[  8  -2 -43  10 -12  36]: -2

[-25  -4 -20  37  14   3 -20]: -20

[-39   2  -4   3  22   6]: 2

[ -2 -20  44  33 -21]: -2

[[  6 -32  -8  30  17  24 -29]
 [  2   3  -7  -8 -11 -11   5]
 [-14  24   1 -37 -24 -30  20]]: 1

[-17  41  -6 -14  39  15  17]: -6

[12 -5 22 47 24]: 12

[-19  10  28  12  41  -2]: 10

[39  4 -5 16 -3  0 24]: -5

[  5  27  -7  16 -38 -16  14]: -7
---
[14, 22, 16, -7, 15, 31, -38] --> -38, 14

[68, 10, 12, 76, 44, 39] --> 39, 68

[[53, 90, 48, 51],
 [83, 23, 91, 91],
 [71, 67, 69, 79]] --> 51, 71

[[49, 38, 9, 86, 49, 37],
 [45, 31, 28, 12, 30, 37]] --> 37, 45

[114, 203, 24, 108] --> 108, 114

[[144, 166, 97, 207, 191],
 [202, 157, 33, 119, 33],
 [31, 169, 199, 49, 79]] --> 191, 31

[45, 24, 84, 51, 38, 18] --> 18, 45

[-516, 566, -444, 392, -296] --> -296, -516

[[151, 179, 114, 140, 159, 89, 148],
 [159, 181, 109, 155, 152, 93, 150],
 [143, 97, 54, 203, 168, 166, 157]] --> 148, 143
---
[[-24  12  -5 -39 -19   8  30]
 [-49   6  -5   9  10  18  30]] -> 10

[ 34 -28  22 -28 -39  23] -> -28

[[-45 -15  44 -50  13]
 [ 14   0 -23  16 -13]] -> -23

[-41  -4  13   4 -13] -> 13

[[-20  32  29 -15  34]
 [  0 -13 -18 -47 -36]] -> -18

[12 15 -8 36] -> 15

[ 31  23  21  43 -30  14   3] -> -30

[[  5  -9  36 -40   1  15]
 [ 26 -15 -15  35  -8  21]] -> 35

[-42  41 -43  43 -41 -18] -> 43

[[ -3  40  16  40   0  -4 -28]
 [ 13 -23 -24 -11   1   2  31]
 [-17   2  13  11   0  47  -1]] -> 0
---
[[-0.5 -0.9  0.4  0.6  0.0 -0.7 -2.1]
 [-2.0 -1.1  1.3 -0.3 -2.1 -1.4 -0.7]
 [ 0.2  1.1  0.8  0.4 -0.6 -1.9 -2.3]]	1.3

[[ 0.5  0.8  0.3 -1.1 -1.6 -1.4]
 [-0.6 -0.8  0.2 -1.0 -0.6 -1.3]
 [ 2.2  1.0 -1.4  0.8 -0.9 -0.9]]	0.2

[[-0.146 -0.145 -0.082 -0.029 -0.003 -0.070  0.155]
 [-0.110 -0.066  0.159 -0.191 -0.190 -0.016 -0.088]
 [-0.172 -0.189  0.065  0.030  0.033 -0.033 -0.060]]	0.159

[[  11.443  -95.651 -144.295    2.122  -23.317  -60.440 -146.861]
 [ -61.628  -44.597 -157.409  -79.910    5.870  -20.921  130.077]
 [ 151.614   39.221 -126.920  178.387   38.028  108.117  -71.954]]	-157.409

[[ 1.170  2.103  0.966 -1.287]
 [-0.014  1.427 -1.026  0.652]
 [ 1.090  0.034 -0.751 -0.412]]	-1.026

[[-10.34  -2.59   5.95  13.66 -16.93  -5.36]
 [ -6.44  -8.06 -12.25 -17.69  11.06   9.15]
 [-22.33 -13.61   1.05  -9.94 -19.82 -21.81]]	-12.25
---
19	-8	-8	5	9
16	-36	16	0	26
| -8

11	5	-19	36	-36	22	-4 | -19

25	10	-48	-17	-30	-14	17 | -48

29	2	0	7	0	4	4
38	1	1	26	0	2	27
21	-1	0	8	0	2	26
| 0

-8	2	-35	9	15	-44 | -35

20	50	28	45	10	-22	-30
-18	-26	-18	-11	-8	14	22
| 28

-26	0	-28	-4	-2	7	-13
-5	14	-2	10	-13	-13	-11
13	5	19	40	21	-24	-7
| -28

46	20	-50	0	9 | -50

-6	-3	-38	3	-4	-18 | -38
---
 22   25   21   23
 10   30   -2  -39
  7   -1  -16    6
-> -2

 12    9    6   23   45
 12    5    6  -25  -16
-> 23

  2   -4  -14  -43
-20   -1   32  -44
-> -14

  9   34   -9   33   -9
-41   18   16  -36   16
-> 33

-47   -3  -14   -4  -23
 37  -24  -20   -7    7
 -1    2   49    9  -22
-> -7

 48    7   43   41  -26
-34   38  -38  -42  -43
 -5   38   27   35   48
-> -42

-18  -42  -32  -46  -29   -4  -23
 12   -2    4   -6    0   -9  -12
-> -4

-15   -2    5    1   12
-36  -14   28    0    2
-> 1

-14   15   15   18   14
-14   23   19   39   17
-31    8  -36  -33   25
-> 39
---
[[-185  150   21 -224 -178 -263 -634 -187 -231 -164 -340]
 [ -97 -216 -371   92 -211 -644 -113 -216 -232 -149  -93]
 [-275 -425 -464 -130 -230 -141  191 -233 -232 -250   58]
 [-268  148   49 -380 -180  -13 -630 -190 -231 -205 -316]
 [-505 -198  -73 -702 -204  698 -128 -212 -232 -336 -125]
 [-274 -395 -504  -98 -232 -182  144 -235 -232 -257  111]
 [-186 -192   -9 -275 -178 -124 -135 -190 -232 -152 -386]
 [-377 -188 -606 -147 -253  -86 -164 -250 -232 -335  316]
 [-136 -361   -2 -235 -172 -173  113 -187 -232 -117 -460]
 [-342 -209 -414 -215 -230  -20 -123 -232 -232 -291  100]
 [-383  176 -246 -315 -217   51 -682 -218 -232 -310   52]
 [-363 -344 -313 -371 -219  188   76 -225 -232 -281  -12]] ⇒ -232

[[565 529 145 605 565 166 628 306 565]
 [355 565 529 953 577 478 478 554 565]
 [495 454 358 660 555 565 625 256 511]
 [287 565 566 565 566 235 586 368 363]
 [506 565  91 242 446 530 565 547 296]
 [538 302 141 410 565 401 651 408 421]
 [522 397 258 656 619 565 615 295 553]] ⇒ 615

[[-10  -9   5 -31   9  15  -2  23   1   4   3 -13  -2 -11]
 [-11  13   3  -9  -9 -18  12   0   4   1  17   9 -11  -4]
 [ 11  17  31   5  -1   3   8   2   0  11  16   5   2 -16]
 [ -1   5  18   6   2 -18  -1  -5   0   2  16  -4  -1   4]
 [  3  -8   2   4  18   0   2  12   0  10  -9  -5  12  31]
 [ 12   7   2  -8   7  16  -9   4   4   7  11   1  -8   5]] ⇒ 1

[[3620 5217 6352 4656 6283 6451 5839 5935 6609 7064 2865]
 [5900 3718 4870 5841 5814 3910 4617 5730 5486 5809 2555]
 [3941 4475 4875 4242 5416 5224 4871 5239 5657 6237 2464]
 [4575 4145 5481 5310 5432 5800 4729 6275 5162 4109 9253]
 [7606 1822 5066 4700 6127 4823 4022 4945 5487 6530 6316]
 [5895 6557 4974 5705 5869 6708 6009 5987 5455 7362 5393]
 [4694 6450 5471 5046 5186 5616 6553 5368 5215 4493 6103]
 [7171 7104 5213 4703 5930 6310 4679 5226 5457 6786 4609]
 [6987 3434 5315 5730 5758 6074 5176 7160 4568 6284 7021]
 [4950 7029 5464 6760 6008 6486 4917 4683 4795 8060 7185]
 [6553 4705 5471 5803 5346 4257 5468 4385 5463 6215 4203]] ⇒ 5463

[[140 225 191 208 142  87  96 131]
 [ 65 203 161 115 198  83  98  97]
 [211  99 136  84 135 228 185 143]
 [ 61  55  65  82 138 120 144 132]
 [ 95  92  92 208  73  70 114 166]
 [118 113 121  28 193 186 164 108]] ⇒ 186

[[-29 -28 -10 -32  -6  -7  -7 -29  -9]
 [ 34  35 -30  38 -17 -36 -36  33 -26]
 [  7   3  22 -10  28   9  13   5  24]
 [-13 -17 -25 -11 -38  -8 -11 -16 -28]
 [-22 -18 -24 -16 -36 -11 -17 -20 -34]
 [-35 -37  10 -42  16   9   7 -34  11]
 [-31 -28 -15 -26 -24  -6  -9 -29 -21]
 [ 25  30 -13  37 -13 -16 -16  30 -12]] ⇒ -16

[[3270 3395 3699 5923 3962 4466 2421 3499 4191 3844 4265 5894 3953 7808
  3737]
 [1960 6351 4128 3576 3981 8735 4079 6412 2899 3044 1394 2497 3902 3191
  4141]
 [4003 3327 4739 3583 3997 7981 3956 6429 3670 6242 2877 2307 3936 3421
  4018]
 [5071 2710 4479 3503 3983 3708 4357 4701 4587 5918 5075 3531 3965 3396
  3944]
 [2412 5259 3593 4450 3997 4008 3777 4637 5924 2551 5147 4388 3897 5098
  3947]] ⇒ 3897

[[64 59 58 52 37 53 12 74 38 46 42 52 53 32 51 42]
 [61 52 48 54 31 49 18 70 36 51 40 46 56 23 60 29]
 [66 57 54 45 31 54 27 75 36 46 39 57 53 36 50 35]
 [45 56 48 56 50 59 36 59 52 43 52 49 77 63 48 30]
 [44 36 53 53 59 44 65 59 30 35 48 43 40 31 53 61]
 [56 61 35 47 56 52 59 39 57 55 51 42 53 41 56 36]
 [54 51 42 50 38 50 27 67 37 46 36 51 58 29 52 27]
 [64 57 49 55 34 49 18 69 32 51 48 54 58 22 49 34]
 [54 62 40 62 47 66 20 48 52 28 61 48 59 47 60 11]
 [58 81 57 59 51 60 26 63 66 44 73 56 59 61 59 50]
 [35 40 40 38 63 19 38 81 10 92 50 40 76 49 29 39]] ⇒ 49

[[ -1   5  -5  -6  -2  -2 -13   3  -6  -2   1  11]
 [ -8 -23   4  -9  -9  -5  14 -20   9  -5 -10 -22]
 [ -7  16  -5  -4  10  -7 -33  30   1  -2  12  17]
 [-26  -9   8  -4  20 -22 -22  36  35  -6   8 -24]
 [ -7   2  -2  -4   3  -7 -18  14   2  -4   3   6]
 [-11  14  -3  -3  14  -9 -35  37   9  -3  13  10]
 [-18 -18   9  -7   7 -15  -4   8  23  -6  -1 -23]] ⇒ -6
---
[[-2.189  0.635  0.384  0.987 -0.292]
 [-2.261  2.085  0.300  1.320  0.712]
 [-1.686 -0.710  0.300  1.876 -1.798]] Answer: -0.710

[[ -33.556  -67.876   92.734  -77.749  198.390    1.792]
 [ 126.110  143.961  -51.518  173.643 -133.476   10.978]] Answer: 143.961

[[-180.114   -1.289  169.829  116.601]
 [ 191.301 -125.035   75.125 -159.768]] Answer: -125.035

[ 0.5  1.7  0.6  2.0  1.1 -1.1] Answer: 1.7

[[  16.730   26.835   -2.648  -31.759  -60.599  -61.825  -46.805]
 [ 172.703 -129.214   22.970  -18.316 -162.660   10.722  -85.206]] Answer: -129.214

[[ 0.6  1.3 -0.9  0.1  1.2 -0.4]
 [-1.2  0.9 -0.6 -1.5 -0.8 -0.2]] Answer: 0.9
